Families of rows that turns and mirrors carry onto each other, the same ones carrying the whole set onto itself: the rest of each named row's family, in list order
5 families of 8 rows
j_271: [  2 -28  -9  -3   5  13  17   8  -9 -21 -12]
j_485: [ 15 -14  -7   4  15  -4  18  -6   7   6   0]
j_576: [ -3 -10  -7   8   2 -23 -10  -6  -5   1  12]
j_861: [  0 -20 -30  -2   5   4  -6  -6  10  -6  -3]
j_435: [  8 -20   9   4  -3 -15  19  10 -26  -5   4]
j_513: [  3 -16  11   4  -5 -15  11   7 -28  -4   0]
j_720: [ -7 -18 -29  -2   3   6  -6  -9   6  -6  -5]
j_987: [ -1 -31  -8  -6  15   3  -6  -7 -21   7  -6]
j_196: [ -1  -8 -11   3   1 -27  -8  -8  -9   7  11]
j_163: [  3 -30  -3 -13  14  -1  -6  -6 -18   6  -6]
j_242: [ 16 -11  -6   5  14  -3  20 -10  -3   6  -7]
j_179: [  6 -31  -3 -11   9   3  -5  -6 -21  10  -7]
j_97: [  2 -19  11   0  -1 -16  14   6 -27  -8   2]
j_267: [-11 -26 -17   2  -6  -7 -12   8 -21 -20   4]
j_584: [  7  -5 -16  11  -9 -14  13   5  -2 -23   5]
j_892: [15 -9 -7  6 10 -5 17 -8  3  7 -6]
j_639: [  6 -29 -11  -8   2  14  18   8 -12 -17 -11]
j_247: [  0 -17 -27   3   6   7  -6  -8   7 -10  -6]
j_625: [-12 -30 -16  -4  -8  -5  -8   4 -21 -19   4]
j_663: [  9 -19  11   0   3 -17  14   8 -23  -6   5]
j_885: [  1  -6 -14  16  -8 -12  10   9   2 -17   7]
j_92: [-14 -29 -18  -1 -11  -1  -8   5 -20 -16   4]
j_59: [-11 -30 -12  -4 -10  -4 -10  11 -21 -17   4]
j_127: [  2  -9 -13   3  -1 -22 -11  -5 -11  10  12]
j_522: [  2 -22 -11  -1   5  12  18  10 -14 -18 -14]
j_481: [  3 -26  -8  -2   7  16  16   9  -8 -12 -14]
j_459: [  5 -28  -6   1   0  14  18   9 -10 -18 -11]
j_495: [  5 -12 -13   6   3 -23 -11 -11  -7   5  13]
j_297: [  1 -31  -1  -8  12   1  -6  -6 -18  11  -6]
j_456: [ -1  -7 -14  12  -5 -13  16   8   3 -21   6]
j_884: [ -1 -27  -5 -13  15  -2  -8  -1 -19  13  -4]
j_767: [-12 -23 -11  -4 -10  -7 -11   6 -22 -21   2]
j_78: [17 -9 -3  2 16 -5 17 -3  3  3 -3]
j_643: [ -4 -19 -27   1   3   4 -12  -6   8  -6  -6]
j_380: [  3 -10 -13  11  -9  -9  16   2   1 -25   5]
j_891: [  1 -22 -28   1   6   8  -6  -2   9  -4  -2]
j_672: [ -1 -11  -9   6  -5 -24 -10  -6  -7   4  14]
j_491: [  4 -21   4   1   1 -18  14   8 -31  -6   6]
j_898: [20 -7 -2  5 12 -5 15 -3  2  6 -5]
j_328: [  4  -8 -17  10 -12 -10  14  10   1 -22   3]

Which other rows belong to the same family as j_485? j_576, j_720, j_639, j_663, j_884, j_767, j_380

Families of rows that turns and mirrors carry onto each other, the same ones carrying the whole set onto itself: the rest of each named row's family, in list order
4 families of 8 rows
j_968: [ 20  12   1  -8  -4 -13   3  10  -5  -9]
j_552: [ -2  -9  10  -9   2  10 -11  -6  23   6]
j_265: [-10  14 -17  -4  -9   2  -3   6  13 -12]
j_118: [  9   7  -9  -6  -2  19 -15  17  12  -5]
j_659: [ -2  -3   8  -2  -2  -9  20 -12   4  -1]
j_508: [ 14  -1  21 -12   0   4   3   2   1  19]
j_439: [ 11  -1  20 -10   8   6   4   2  -1  14]
j_88: [ -6  -6  14 -12 -11  -8  13  -7  18   0]
j_916: [-10 -10  -1  -6  -3  12 -10  -3  22  15]
j_264: [ -1  -4 -11 -10 -24  10   5  18   7   9]
j_240: [ 12  13 -10  -3   4  10 -15  16   0   5]
j_514: [  7  11   1   0  17  -8 -11  -6   9 -12]
j_167: [ 18   5  19 -12   4  12   4   7  -1   5]
j_728: [  9  12 -14  -3   6  12 -13  17   2   0]
j_442: [16 -9 16 -6  4  5  6 -4  1 12]
j_220: [-10  -4 -20   3  -8  -3   0  -4  17  -8]
j_95: [-14 -11   3  -8   1  11  -4  -2  23  14]
j_858: [-11  11 -22   1  -8  -2  -6   3  11  -5]
j_216: [ 12  18  -2  -3  -2 -11   9   7 -11  -1]
j_650: [  1  16  12  -2  15   1   1 -11   4  -5]
j_738: [-10  -7  -3  -3  -3  20  -3  -8  20   8]
j_578: [-10  -5   7  -7 -10 -10  16 -10  10   8]
j_774: [-14   5 -23  -3  -6  -4  -2   9  12  -5]
j_696: [ 12  12  -7  -4   2 -10   8  14 -11  -4]
j_691: [ 14   9 -14   2   8  14  -9   9  -3  -2]
j_343: [  5 -13 -13  -8 -21   9   2  11  10   1]
j_545: [  4  12   6  -3  20 -10  -4  -5   2   0]
j_62: [ -4  -9  -8 -11 -18  11   7  17   8  11]
j_284: [ -7  -7  12 -10  -4 -12  17  -7   9   8]
j_741: [  4  12   8   0  17  -7  -6 -11   4   3]
j_751: [  0  -7   1 -10 -21  16  15   9  10   8]
j_28: [  9  13 -11  -1  -7  -2  15  10  -7 -11]

Which other rows belong to the same family as j_118? j_552, j_659, j_514, j_167, j_220, j_751, j_28
Which other rows belong to the same family as j_650? j_968, j_265, j_88, j_442, j_738, j_691, j_343
Which other rows belong to the same family as j_95? j_439, j_728, j_774, j_696, j_545, j_62, j_284

